A hidden rule labels the rows of this table. It goes by one to three of the table's principal directions, not those with the most spread.
[ 0.10 -0.82 -0.18  2.33  2.01 -0.27 -1.41  1.12 -1.38 -0.09 -0.47 -2.58  0.72  0.54  0.58 -1.69 -0.74  0.56  2.98  0.65  2.20  0.07  0.84  1.06 -1.27 -0.17  1.41  1.99 -0.92 -1.83 -1.04 -0.76] jam
[-1.64 -0.05 -0.49  1.49  0.17 -1.44 -2.37  1.01 -0.28  1.63 -1.13  2.51 -1.02 -1.16 -1.87  0.70 -2.16  2.71 -0.21 -2.81 -0.04  0.25  1.04  0.91 -0.71  0.82  2.14 -0.06  0.46 -0.46  1.53 -0.20] hut
[ 0.33 -0.30 -0.85 -0.23  0.44 -0.83 -0.14  0.79 -1.19  0.15 -1.19  0.36 -1.06 -1.49 -1.83  0.39 -0.57  1.77 -0.52 -2.12 -0.47 -0.01  0.89  0.24 -0.68  1.63 -1.02 -0.22 -0.98 -0.86 -0.69 -2.04] hut
[-1.07 -1.21 -0.50  2.30  1.52 -0.95 -2.01  1.24 -0.65  0.68 -0.78 -1.61  0.57 -0.69 -0.66  0.00 -0.65  1.04  1.83  0.13  1.20 -0.58  1.44  0.86 -2.41  1.18  1.14  1.25 -1.21 -1.83 -0.56 -1.41] hut
[-1.84 -1.59  0.54  1.59  0.27 -1.09 -2.26  0.19 -0.72  0.34 -2.94  0.48 -0.95 -1.13 -0.56 -0.40 -2.19  0.93 -0.05 -2.39  2.08 -0.18  1.10  2.00 -0.27 -0.17 -0.10 -1.13 -0.13 -0.43  0.69 -0.78] hut
[ 0.82 -0.46 -1.32  1.67  1.18  0.31 -0.30  1.77  0.62  0.64  3.14 -1.07  0.98 -0.38 -0.51  0.45  0.76  1.57  2.84  3.10 -1.28 -0.30  1.10 -1.11 -2.92  1.74  1.72  3.35 -0.34 -2.23 -0.38 -0.91] hut
[ 0.33  0.73  0.11 -1.21 -0.16 -0.65 -0.96 -0.33  0.57 -1.18 -1.74  0.35  0.10 -0.16  0.47 -0.27  1.16 -2.12 -1.59 -0.45  0.67 -0.04  0.12 -0.32  0.85 -0.31 -0.75 -1.41 -1.49  1.02 -0.60  0.61] hut
[-2.70 -2.84  0.20  2.17  0.69 -0.43 -2.35  0.56 -1.28  0.55 -2.19 -1.74 -0.53 -0.74 -0.70  0.14 -1.19  1.71  1.13 -2.75  1.63 -0.63  1.42  3.46 -1.52 -0.49 -1.96 -1.39 -0.33 -1.45 -0.15 -2.35] hut
[-1.01 -0.37  0.13  0.31 -0.15 -1.15 -1.15 -0.02  1.48 -0.02 -0.86  0.67  0.69 -0.75  0.24  0.42  0.10 -1.52 -0.27  1.01  0.46 -0.43  0.57 -0.27 -1.00  0.50  0.38 -0.34 -0.93 -0.31  0.09  0.31] hut
[-2.05  0.57  1.45  0.47 -1.07 -0.21 -0.63 -1.80  1.14 -0.12 -0.65  1.90  0.29  1.67  1.80 -0.69 -1.34 -1.98 -1.19 -0.41  1.29  0.40 -1.09  0.36  1.77 -2.12  1.73 -1.00  1.63  2.59  1.36  2.87] jam
[-0.82 -0.84 -0.07  1.38  1.53  0.09 -2.03  0.38 -2.33  0.34 -2.20 -0.99 -0.71  0.60  0.20 -1.07 -1.73  0.98  0.57 -2.96  2.28  0.04  0.46  2.44  0.77 -0.75  0.32 -0.43 -0.22  0.16 -0.15 -0.60] hut
[ 0.41 -0.32  0.66 -0.60  0.13  0.37  0.82 -0.71 -0.67 -0.33 -1.64 -3.15  1.22  0.95  1.27 -1.07  1.09 -2.75  0.69  1.41  2.26 -0.11 -1.03  1.29  1.34 -1.41 -1.97 -1.39 -0.62 -0.72 -0.47  0.08] hut
[-1.48 -0.17 -0.25  1.59  0.27 -1.06 -2.85  0.77  1.89  0.64  0.27  2.01  0.49 -0.56  0.10  0.58 -0.59 -0.08  0.38  0.78  0.07 -0.27  1.16 -0.30 -1.51  0.50  2.77  0.87 -0.22 -0.07  1.10  1.15] hut
[-0.58 -1.62 -0.29  1.87  0.81 -0.90 -0.28  1.00 -0.71  0.29 -0.81 -3.59  1.03 -1.20 -1.24  0.01  0.61  0.78  2.25  1.45  1.13 -0.68  1.21  0.75 -2.88  1.40 -1.08  0.78 -1.44 -3.10 -1.10 -2.62] hut
[-0.69 -1.23  0.80  0.53  0.29  1.21  0.92 -1.44 -1.07 -0.60  0.13 -2.97  0.83  2.24  1.66 -1.18  0.08 -1.25  1.71  0.12  1.42 -0.03 -1.33  1.89  1.11 -2.29 -1.67 -0.31  1.00  0.38 -0.53 -0.08] hut
[-1.05  0.01  0.18  1.16  0.19 -0.23 -1.34 -0.28  0.39 -0.28 -0.42  0.25  0.33  0.66  0.75 -0.63 -0.41 -0.81 -0.05  0.19  1.15  0.02  0.29  0.21  0.00 -0.36  1.29  0.27  0.07  0.94  0.22  0.92] jam
[ 0.63 -0.52 -0.45  0.16  0.08  0.42  0.81  0.65 -0.75  0.36  0.15 -1.31 -0.40 -1.32 -1.36  0.82  0.45  1.40 -0.29  0.62 -0.45 -0.63  0.72 -0.58 -1.17  1.90 -0.86  0.37 -0.38 -0.84 -0.29 -1.69] jam
[-2.26 -2.64 -0.01  1.59  0.69 -0.55 -0.46 -0.98 -0.89  0.54 -1.87 -1.52  0.21 -0.68 -0.54  0.81 -1.59 -0.40  0.10 -0.56  1.38 -1.38  0.52  1.19 -1.35  1.65 -1.17 -0.25 -0.36  0.09 -0.35 -2.17] hut
[-0.57 -0.11  0.12 -0.07 -0.53  0.36  0.38 -1.10  0.92  0.46  0.52 -0.28  1.07  0.93  0.64  0.32  0.46 -1.83  0.18  1.64  0.24 -0.25 -1.05  0.09  0.82 -0.53  0.01 -0.31  0.89  0.64  1.06  1.05] hut
[-2.43 -1.22  1.12  1.28 -1.02 -0.78 -1.31 -1.09  1.73  0.30 -0.81 -0.19  0.85 -0.53 -0.15  1.12 -0.03 -1.04 -0.28  1.04  0.69 -1.03  0.17  0.06 -1.04 -0.13  0.33 -0.87  0.51  0.58  1.37  0.57] hut
[ 1.65  0.11 -0.15 -0.23  1.63  0.93 -0.12  0.91 -2.60 -0.69 -0.97 -1.96 -0.95  0.23  0.34 -1.08 -0.12  1.11  0.09 -1.72  0.98  0.03  0.45  0.51  0.50 -0.05 -0.44  0.32 -1.19 -0.06 -1.73 -1.09] wolf
[-0.03 -0.14 -0.23 -0.58 -0.13 -0.76  1.09 -0.65  0.37 -0.83  0.25 -1.00  0.78 -0.11 -0.48  0.44  1.19 -0.88  0.17  0.56 -0.93 -0.32 -0.21 -0.84 -1.10  0.80 -1.36  0.20 -1.00 -0.24 -1.41 -1.16] wolf
[ 1.72  0.26  0.49 -2.01 -0.36  0.90  2.61 -0.43  0.27 -0.77  1.13 -1.16  0.37  0.15  0.89  0.21  1.44 -1.25 -0.13  1.67 -1.13 -0.16 -0.93 -1.16  0.25 -0.28 -1.81 -0.14 -0.45 -0.32 -1.23 -0.20] wolf
[ 0.13  0.24 -0.09 -0.02  0.07  0.37  0.83 -1.17 -0.40 -0.19  0.72  0.81 -0.17  1.09  0.30 -0.36 -1.04 -0.13 -0.02 -0.41 -0.24  0.25 -0.96 -0.47  1.14 -0.09  0.82  0.88  1.15  1.60  0.28  0.57] jam
[ 0.03  1.09  0.87 -1.12 -1.31 -0.30  0.45 -1.01  1.20 -0.80  0.05  1.35  0.06  0.49  0.52 -0.20  0.58 -1.14 -0.98 -0.10 -0.47  0.51 -0.89 -0.69  1.24 -1.43  0.00 -0.97  0.57  1.20  0.51  1.62] jam
[ 1.31 -0.42 -0.69  0.13  0.81 -0.12  0.86  0.92 -1.66  0.89 -0.45 -0.98 -0.51 -1.19 -1.53  0.05 -0.82  1.81  0.95 -0.15  0.09 -0.06  0.29  0.08 -0.42  1.62 -0.26  0.84 -0.33 -1.86 -0.11 -1.81] hut
[ 1.67  0.51 -0.41 -0.67 -0.63  2.34  3.12 -0.23 -0.27  0.61  2.51 -1.91  0.36  0.15 -0.23  1.00  1.64  0.09 -0.86  3.49 -1.12 -0.68 -0.68 -1.93  0.12  1.70 -0.49  0.95  1.06  0.57  0.32 -0.15] jam
[-2.69 -1.60  0.17  2.73  0.62 -1.12 -2.26  0.20 -0.13  1.08 -0.83  0.51  0.03 -0.08 -0.38 -0.06 -2.37  1.37  1.57 -1.42  1.16 -0.14  0.81  1.79 -1.40 -0.17  1.60  0.55  0.65 -0.71  0.85 -0.39] wolf
[ 1.09  0.39  0.53 -1.07 -0.47  0.36  1.54 -0.48  0.18 -1.08 -0.01 -0.94  0.16 -0.05  0.58 -0.36  1.06 -1.23 -0.67  1.29  0.04 -0.05 -0.34 -1.06  0.28 -0.05 -1.16 -0.26 -0.56  0.24 -0.94  0.01] jam
[-0.04  0.43  0.04  0.31 -0.35  0.28  0.12 -0.02  0.24  0.81  1.01  1.94 -0.75 -0.33 -0.57  0.70 -1.24  1.50 -0.68 -0.23 -0.94  0.00 -0.02 -1.00  0.08  0.74  1.97  0.85  1.29  0.92  1.26  0.74] hut
[-0.19 -0.61 -0.44  0.20  0.74 -0.23 -0.83  0.15 -1.35 -0.35 -1.82 -0.66 -0.66 -0.48 -0.54 -0.21 -0.39  0.32 -0.67 -1.84  0.94 -0.28  0.69  0.84  0.05  0.75 -1.02 -0.60 -0.99  0.30 -0.78 -1.35] hut
[-0.39 -1.34 -0.40  1.09  0.87  0.38  0.70 -0.75 -0.19  0.36  1.17  0.19  0.03 -0.10  0.09  0.74 -1.70  0.17  0.35  1.17 -0.42 -0.98  0.12 -1.21 -1.19  2.18  1.25  2.22  0.47  0.92 -0.27 -0.80] hut
[ 1.61  0.05 -0.43 -0.59  0.27  0.56  1.71  0.70 -0.30  0.20  1.14 -1.22  0.13 -0.87 -0.53  0.59  0.87  0.57  0.27  1.85 -0.99 -0.40  0.22 -1.33 -1.08  1.60 -0.53  1.02 -0.64 -1.24 -0.83 -1.15] hut
[ 0.48  0.91  0.45 -2.51 -1.21  0.06  0.95 -1.22 -0.27 -0.61 -1.30  1.73 -1.20 -0.03 -0.35  0.40  0.14 -0.47 -2.68 -2.74 -0.84  0.33 -1.07 -0.04  2.49 -0.87 -1.84 -2.46  0.36  1.95  0.31  0.44] wolf
[ 0.78  0.91  0.41 -0.37 -0.77 -0.50 -0.76  0.86  0.49  0.34 -0.91  1.14 -0.59 -1.22 -0.79 -0.10  0.10  0.81 -0.56 -0.10  0.29  0.47  0.37 -0.25  0.59 -0.33  0.68 -0.81  0.05 -0.76  1.35  0.84] hut
[ 0.79  1.09  0.64 -0.41  0.18  0.73  0.09 -0.30 -0.07 -0.18  0.04 -0.57  0.56  1.39  1.58 -0.98  0.36 -1.48  0.10  0.93  1.07  0.35 -0.93 -0.11  1.61 -1.54  1.16 -0.05  0.27  0.77  0.26  1.91] hut
[-0.10  1.04  0.65 -0.67 -0.50 -0.66 -0.26  0.11 -0.73  0.49 -1.27  1.87 -1.30 -0.46 -0.90  0.12 -1.29  1.69 -1.28 -3.08 -0.27  0.61 -0.25  0.26  1.11 -0.67  0.78 -1.17  0.50  0.42  0.73  0.54] wolf
[ 2.15  0.78  0.09 -2.94 -0.93  1.25  2.79 -0.40  0.52 -1.05  1.60 -1.08  0.13 -0.11  0.14  1.00  2.88 -0.93 -1.18  1.31 -2.32 -0.30 -0.88 -1.63  0.44  0.00 -2.83 -0.84 -0.54  0.26 -1.18 -0.42] wolf
[ 0.91  1.43  0.04 -0.33  0.06 -0.41 -0.26  0.63 -0.54  0.36 -0.59  0.17  0.01  0.36 -0.24 -0.91  0.04  0.41  0.48 -0.61  0.58  0.93 -0.45  0.39  1.20 -1.03  0.99 -0.22  0.05 -0.74  0.54  0.94] hut
[ 1.10  0.06 -0.34 -0.26  0.11  0.35  1.97  0.63 -0.78  0.12  1.31 -0.57 -0.60 -1.10 -1.19  0.77  0.07  2.05 -0.16  0.41 -1.65 -0.28  0.48 -1.54 -1.61  1.99 -0.30  1.29 -0.26 -0.82 -1.08 -1.69] wolf
[-0.94 -0.72  0.40  0.20 -0.23  0.82 -0.36 -0.85  0.46 -0.24  0.31  0.05  0.14  0.96  1.20 -0.02 -0.04 -1.03 -0.19  0.07  0.35 -0.24 -0.37  0.75  0.68 -1.12 -0.45 -0.56  0.82  1.28  0.43  0.72] hut
[-1.58 -0.10 -0.19  0.42 -0.71 -1.38 -1.82  0.51  0.90  0.03 -1.11  2.35 -0.63 -0.66 -0.57 -0.20 -0.57  0.58 -0.40 -2.08  0.03  0.73  0.84  1.40 -0.20 -0.73 -0.38 -1.33 -0.01 -0.47  0.65  0.09] jam
[ 2.61  1.13 -1.01 -1.41  0.13  0.24  1.16  0.69 -1.35 -0.49 -0.42  0.31 -1.34 -1.36 -1.71  0.02  0.48  1.40 -1.56 -0.70 -0.77  0.18  0.40 -1.56  0.67  2.07 -0.63  0.30 -0.79  0.20 -0.54 -1.17] jam
[ 0.02  1.46 -0.24 -0.37  0.00 -1.09 -1.33  0.58  0.17 -0.86 -0.78  2.49 -0.93 -0.14 -0.13 -0.72 -0.33  0.50 -1.30 -2.38 -0.32  0.92  0.70 -0.33  0.29 -0.29  1.04 -0.27 -0.81  0.82 -0.61  0.70] hut
[ 0.59  0.39  0.40  0.11  0.51  0.35  0.41  0.03 -1.29 -0.39 -0.80 -1.98  0.33  1.03  0.79 -1.49  0.22 -0.51  0.78 -0.06  1.59  0.47 -0.47  0.90  0.92 -1.24 -0.33 -0.18 -0.24 -0.45 -0.71  0.11] jam
[-1.02  0.18  0.02  0.43 -0.48 -1.75 -2.01  0.11  1.57 -0.54 -1.27  1.47  0.28 -0.90 -0.48  0.03  0.29 -0.82 -0.49 -0.17  0.36  0.07  0.84 -0.24 -0.75  0.18  0.59 -0.54 -0.90 -0.01  0.36  0.49] jam
[-0.07 -0.03 -1.23  0.47  1.17 -0.77 -1.66  1.12 -1.24  0.00 -1.31  0.06 -0.51 -0.29 -0.83 -0.51 -0.26  0.92  0.26 -2.25  0.54  0.34  0.98  1.29 -0.25  0.58 -0.28 -0.08 -1.27 -0.72 -0.80 -1.24] hut
[ 1.42  0.60 -0.12 -1.33 -0.59 -0.20  2.19 -0.47 -0.35 -0.02  0.31  0.86 -0.70 -0.96 -1.28  0.57 -0.33  0.78 -0.90 -0.09 -1.39  0.09 -0.55 -1.65  0.37  1.39 -0.38  0.35  0.27  0.13 -0.02 -0.68] hut
[-0.43  0.86  0.54 -1.70 -1.38  0.62  0.07 -1.28  1.72 -0.67  0.62  1.34  0.32  1.15  1.21  0.58  1.54 -2.15 -1.72 -0.01 -0.97  0.05 -1.10 -0.23  1.69 -1.81 -0.86 -1.80  0.65  2.22  0.66  1.99] wolf
[-0.33 -0.24 -0.52  1.22  0.59 -1.14 -1.04  1.13  1.00 -0.01  0.75 -0.11  0.80 -0.73 -0.38  0.06  0.39  0.36  1.57  1.43 -0.34 -0.06  1.15 -0.57 -2.48  0.97  1.11  1.55 -1.08 -1.76 -0.67 -0.56] wolf
[-0.04  0.34  0.37 -0.17 -0.38 -0.08  0.15 -0.35 -0.52 -0.07 -0.62  1.09 -0.90 -0.04 -0.27 -0.32 -1.05  0.74 -0.79 -1.53  0.15  0.40 -0.21  0.12  0.95 -0.37  0.23 -0.46  0.69  0.76  0.46  0.31] jam
[ 0.64  0.30 -0.05 -0.82 -0.48 -0.02  0.37  0.53  0.39 -0.40 -0.38 -1.03  0.38 -0.35  0.08 -0.35  1.67 -0.84  0.01  0.92  0.21  0.26  0.15  0.35  0.00 -0.50 -1.73 -1.04 -0.82 -1.23 -0.44 -0.26] jam
[ 1.08  0.02 -0.40 -0.89 -0.07  0.28  1.97 -0.20  0.23  0.15  1.13 -0.41  0.55  0.01  0.09  0.14  0.44 -0.78  0.59  1.82 -0.78  0.03 -0.69 -0.74 -0.01  0.65 -0.76  0.63  0.05 -0.80 -0.36 -0.41] hut
[ 0.60  0.31 -0.75 -0.01  0.28 -1.30 -0.16  1.25 -1.15  0.12 -1.03  1.17 -1.53 -2.11 -2.49  0.37 -0.92  2.96 -0.71 -2.44 -0.92  0.27  1.30 -0.58 -1.23  2.09 -0.01  0.33 -0.98 -1.10 -0.64 -2.01] jam
[-2.89 -1.49  0.86  1.82 -0.53 -1.69 -2.37 -0.82  1.42 -0.32 -1.55  0.75  0.52 -0.16  0.15 -0.27 -1.01 -0.80  0.85 -0.67  1.36 -0.11  0.49  1.44 -0.85 -1.16  0.18 -0.76  0.26 -0.06  0.85  0.34] jam
[ 2.37  3.70  0.77 -2.84 -1.62  0.95  1.55  0.04 -0.14  0.24  0.15  1.23 -0.64  0.65 -0.08 -0.15  1.58  0.13 -2.57 -0.56 -0.80  1.16 -1.61 -1.30  3.39 -1.72  0.85 -1.80  0.96  1.37  1.37  2.82] hut
[-1.46 -0.78  0.95  0.90  0.22 -0.13 -1.93 -0.15  0.23 -0.19 -0.50 -0.22  0.15  0.82  1.00 -0.36 -0.43  0.05  1.07 -1.47  0.79  0.00  0.03  1.67  0.05 -2.30  0.30 -0.69  0.30  0.10  0.30  0.72] wolf
[ 1.50  0.59  0.09 -1.95 -0.45  0.79  2.48 -0.42 -0.36  0.10  0.62  0.64 -0.63 -0.19  0.06  0.45 -0.06 -0.11 -1.15  0.16 -1.21  0.10 -0.90 -1.03  1.09  0.45 -0.93 -0.29  0.37  0.39 -0.24 -0.09] hut
[ 0.57  0.34  0.08 -0.52  0.09 -0.45 -1.49  0.83 -0.34 -0.49 -2.25  1.12 -1.11 -0.95  0.09 -0.88 -0.39 -0.09 -1.15 -1.54  1.28  0.47  0.85  0.75  0.99 -0.42 -0.40 -1.38 -0.97 -0.11  0.09  0.25] jam
[ 0.37 -0.18 -0.56  1.53  1.84  0.14 -1.10  0.83 -2.14  0.39 -1.25 -1.62 -0.06  0.48  0.17 -1.37 -1.21  0.59  1.09 -0.51  2.26  0.08  0.53  0.99  0.16  0.49  1.41  1.16 -0.61 -0.49 -0.49 -0.51] hut
[ 0.98 -0.34  0.21  0.02  0.48  1.36  1.58 -0.10 -0.45  0.52  1.79 -1.30  0.33  0.49  0.66  0.32 -0.16  0.29  0.97  1.83 -0.48 -0.48 -0.62 -0.80 -0.21  0.29  0.61  1.43  0.71 -0.20 -0.08  0.00] wolf
[ 1.71  1.06 -0.75 -1.40  0.39 -0.17  0.56  0.20 -1.23 -0.80 -0.75  0.87 -1.22 -0.64 -0.95 -0.13 -0.03  0.72 -1.63 -1.87 -0.67  0.24  0.20 -1.10  0.81  1.31 -0.39  0.05 -0.97  0.93 -1.03 -0.80] jam
[-1.10 -0.25  0.62  0.35 -0.39 -0.07 -0.82 -0.40  0.57  0.06 -0.14  0.85 -0.03  0.59  0.68 -0.19 -0.55 -0.25  0.16 -0.73  0.31  0.24 -0.26  0.91  0.51 -1.48  0.26 -0.67  0.78  0.45  0.75  0.95] hut
Here are more rows. What is the label of each one?
[-0.72  0.88  0.77 -0.39 -0.61 -0.59 -0.34 -1.49  0.87 -0.16 -0.78  1.35  0.49  0.90  0.74 -0.11 -0.45 -1.89 -1.07 -0.15  0.57  0.08 -1.09 -0.55  1.48 -0.88  1.42 -0.62  0.57  1.98  0.89  2.01] -> hut
[ 0.95  0.14  0.47 -0.78 -0.59  0.82  2.59 -0.90  0.69  0.08  1.99 -1.86  1.30  0.43  0.21  0.85  1.51 -1.03  0.64  3.16 -1.14 -0.59 -1.26 -1.67 -0.38  0.35 -0.44  0.79  0.49 -0.22 -0.12  0.13] -> hut
[-0.26  0.73  0.57 -1.19 -0.70 -0.25  0.74 -1.37  0.70 -0.44 -0.40  1.91 -0.20  0.41  0.76  0.16 -0.58 -1.61 -1.88 -0.44 -0.27  0.06 -0.84 -0.99  1.23 -0.20  0.40 -0.69  0.31  2.04  0.09  1.26] -> hut
[ 1.19  1.16  0.59 -1.86 -0.73  0.87  2.39 -1.27  0.73 -0.42  1.61 -0.12  0.82  1.43  1.30  0.00  1.10 -1.92 -0.23  1.66 -1.02  0.23 -1.88 -1.25  1.52 -1.18 -0.23  0.00  0.74  1.00 -0.11  1.51] -> wolf
[ 0.73  0.87  0.36 -0.48 -0.43  0.07 -0.36  0.29  0.79  0.03  0.26  0.89 -0.01 -0.10  0.26 -0.12  0.35 -0.17 -0.17  0.65 -0.10  0.32 -0.17 -0.56  0.65 -0.70  0.96 -0.13  0.26  0.04  0.87  1.34] -> hut
[-1.77  0.14 -0.07  0.22 -0.38 -0.86 -2.68  0.31 -0.34  0.09 -2.91  2.59 -1.49 -0.26 -0.18 -0.64 -1.36  0.34 -1.97 -4.04  1.40  0.75  0.81  2.34  1.50 -1.13 -0.41 -2.58  0.01  1.03  0.89  0.54] -> jam
[-0.85 -0.81  0.04  1.15  0.78 -0.29 -0.08 -0.44 -0.59  0.59 -0.42 -0.93  0.70  0.62  0.37 -0.37 -1.20 -0.54  1.23  0.41  1.18 -0.21 -0.33  0.69 -0.23  0.15  0.77  0.76  0.18 -0.34 -0.01 -0.22] -> hut
[ 0.80  0.50  0.91 -0.04 -0.04  1.29  2.05 -1.07  0.26 -0.18  2.33 -1.10  1.05  1.88  1.81 -0.59  0.06 -1.04  1.28  2.55 -0.17  0.07 -1.57 -1.19  0.66 -1.20  1.42  1.64  1.37  0.73  0.00  1.57] -> wolf
[ 0.00  0.30  0.28 -0.73 -0.60  0.77  0.27 -0.38  0.15 -0.01  0.60  1.04 -0.66  0.31  0.17  0.48  0.01  0.43 -1.05 -0.94 -0.86  0.06 -0.39 -0.09  0.92 -0.65 -0.22 -0.67  0.89  1.22  0.56  0.66] -> hut
[ 1.83  0.39  0.33 -2.35  0.03  1.60  3.41 -1.64 -0.45 -1.21  1.03 -3.66  1.69  2.09  1.88 -0.43  2.71 -3.49  0.37  2.47 -0.12 -0.29 -2.22 -0.52  1.55 -1.15 -2.87 -0.45 -0.50  0.54 -1.83  0.01] -> wolf
[-0.14 -0.47 -0.25 -1.92 -1.75  0.21  1.77 -0.83  1.36 -0.17  1.25  2.13 -0.90 -1.31 -1.23  2.13  0.70  0.44 -2.03 -0.49 -3.12 -0.42 -0.19 -1.10 -0.30  1.08 -2.59 -1.20  0.67  0.83  0.31 -0.97] -> hut
[-0.99  0.74  0.43  0.13 -0.26 -0.37 -0.37 -0.92  0.32  0.39  0.42  2.23 -0.08  1.40  0.57 -0.28 -1.50  0.02  0.06 -1.59 -0.30  0.70 -1.07  0.30  1.32 -1.46  1.90  0.10  1.46  1.43  1.01  1.75] -> wolf
[-0.50  1.45 -0.19 -0.29 -0.71 -0.75 -1.83 -0.01  0.64 -0.51 -1.09  2.02 -0.29  0.73  0.07 -1.01  0.40 -0.60 -0.92 -1.82  0.59  1.14 -0.08  0.92  1.78 -1.68  0.42 -1.42  0.23  1.04  0.94  1.69] -> jam
[ 1.11  0.32 -0.15  0.01  0.10  0.14  1.03  0.43 -0.23  0.70  1.00  0.57 -0.43 -0.93 -0.92  0.62 -0.75  1.52  0.09  0.84 -0.94 -0.16  0.07 -1.54 -0.56  1.53  1.40  1.42  0.42 -0.42  0.43 -0.25] -> hut
[ 1.66  0.68  0.25 -0.76  0.23  1.07  1.38  0.77 -0.38 -0.18  1.85 -1.69  0.45  0.92  0.78 -0.58  1.37  0.53  1.66  1.02 -0.79  0.55 -0.61  0.01  0.06 -1.47 -0.46  0.59  0.06 -1.48 -0.82  0.17] -> wolf
[ 1.42  1.19 -0.07 -1.07 -0.15  0.24  1.18 -0.60  0.11 -0.22  0.61  0.11  0.50  0.81  0.36 -0.44  0.51 -1.11  0.07  1.06 -0.24  0.40 -1.18 -1.02  1.41 -0.33  0.55  0.45  0.33  0.53  0.24  1.06] -> hut
[-1.34 -0.09 -0.18  1.72  0.48 -0.54 -2.20  0.79 -0.68  0.45 -1.17  1.35 -1.06 -0.48 -0.58 -0.32 -1.74  1.80 -0.66 -2.15  0.98  0.15  1.32  0.74 -0.52  0.53  1.77  0.19  0.10  0.55  0.47  0.00] -> jam
[-0.80  0.05  0.00  0.91  0.40 -1.19 -2.87  0.84  0.62 -0.15 -1.65  1.22 -0.15 -0.60  0.09 -0.51 -0.49 -0.20 -0.05 -0.90  1.26  0.18  1.14  0.68 -0.32 -0.32  1.28 -0.38 -0.95 -0.21  0.39  0.68] -> hut
[ 0.89  0.41  0.28 -2.43 -1.28  0.53  2.54 -0.53  0.11 -0.13  1.23  1.16 -1.02 -0.64 -0.89  1.48  0.61  1.18 -1.47 -1.35 -2.97  0.02 -0.82 -0.97  0.37  0.05 -2.13 -1.06  0.59  0.38 -0.31 -0.73] -> wolf
[-0.13  0.59  0.15  0.35 -0.38 -0.49 -1.08  0.53  1.40 -0.12  0.35  1.40  0.31  0.13  0.69 -0.70  0.08 -0.59  0.51  0.92  0.31  0.69  0.27  0.02  0.05 -0.99  1.18  0.14  0.15 -0.47  0.71  1.44] -> jam
[ 0.28  1.87  0.28 -0.96 -0.70  1.05 -0.13 -0.33 -0.94  0.20 -1.17  0.85 -0.86  1.19  0.58 -0.78  0.08 -0.38 -2.48 -1.71  1.09  0.78 -0.79  0.69  3.17 -1.45  0.39 -1.92  0.98  2.22  1.11  1.98] -> jam
[-0.60 -0.43 -0.52  1.01  0.90 -1.39 -2.81  1.05 -0.43 -0.36 -2.38  0.65 -0.55 -0.82 -0.38 -1.01 -0.82  0.31  0.28 -1.94  1.63  0.34  1.43  1.45 -0.34  0.03  0.14 -0.46 -1.38 -0.82 -0.29 -0.61] -> jam
[-0.74 -1.06  0.35 -0.14 -0.08 -0.11  0.54 -1.67  1.83 -0.33  1.25 -0.12  1.35  0.17  0.73  1.52  0.38 -2.28  0.11  2.42 -1.04 -1.38 -0.62 -1.76 -1.11  0.98  0.32  0.94 -0.07  1.26 -0.16  0.27] -> wolf
[ 0.53  0.66  0.74 -0.86 -0.92  0.37  2.53 -1.62  0.98 -0.08  1.71  0.07  0.95  0.94  0.66  0.32  0.24 -1.43  0.08  2.32 -0.96 -0.05 -1.74 -1.84  0.64 -0.21  0.67  0.81  1.20  0.95  0.38  1.22] -> hut
[-1.06  0.00  0.13  1.88  1.22 -0.03 -1.68  0.22 -0.33  0.35 -0.21  1.10 -0.15  0.82  1.34 -0.87 -2.22  0.00  0.11 -0.29  1.49  0.02  0.61  0.09 -0.23  0.12  3.29  1.50  0.21  1.16  0.06  1.22] -> hut
[-1.20 -1.77  0.12  2.76  1.43  0.01 -1.70  0.39  0.00  0.54 -0.07 -1.68  1.12  0.50  1.25 -0.86 -1.24 -0.62  2.64  2.00  2.25 -0.52  0.70  1.13 -1.38 -0.06  1.68  1.70 -0.06 -1.14  0.16  0.02] -> hut
[-1.91 -1.70  0.38  0.42 -0.89 -0.14  0.95 -1.36  0.60  0.39 -0.13 -0.35  0.34 -0.40 -0.37  1.16 -0.46 -0.61 -0.36  0.49 -0.24 -0.85 -0.29  0.38 -0.79  0.64 -1.63 -0.74  0.76  0.30  0.39 -1.00] -> jam
[-0.38  1.11 -0.04  0.39 -0.49 -0.65 -1.33  0.24  1.87 -0.14  0.62  2.18  0.49  0.41  0.75 -0.49  0.14 -1.00 -0.05  1.11  0.06  0.65  0.16 -0.62  0.15 -0.66  2.13  0.43  0.27  0.46  0.93  2.14] -> jam
[ 0.67 -0.12 -0.07 -0.54  0.16  0.53  1.01 -0.23  0.39 -0.50  1.14 -0.97  0.62  0.30  0.61  0.23  1.02 -0.91  0.35  1.55 -0.68 -0.34 -0.26 -0.84 -0.50  0.26 -0.59  0.64 -0.40 -0.04 -0.88 -0.22] -> wolf
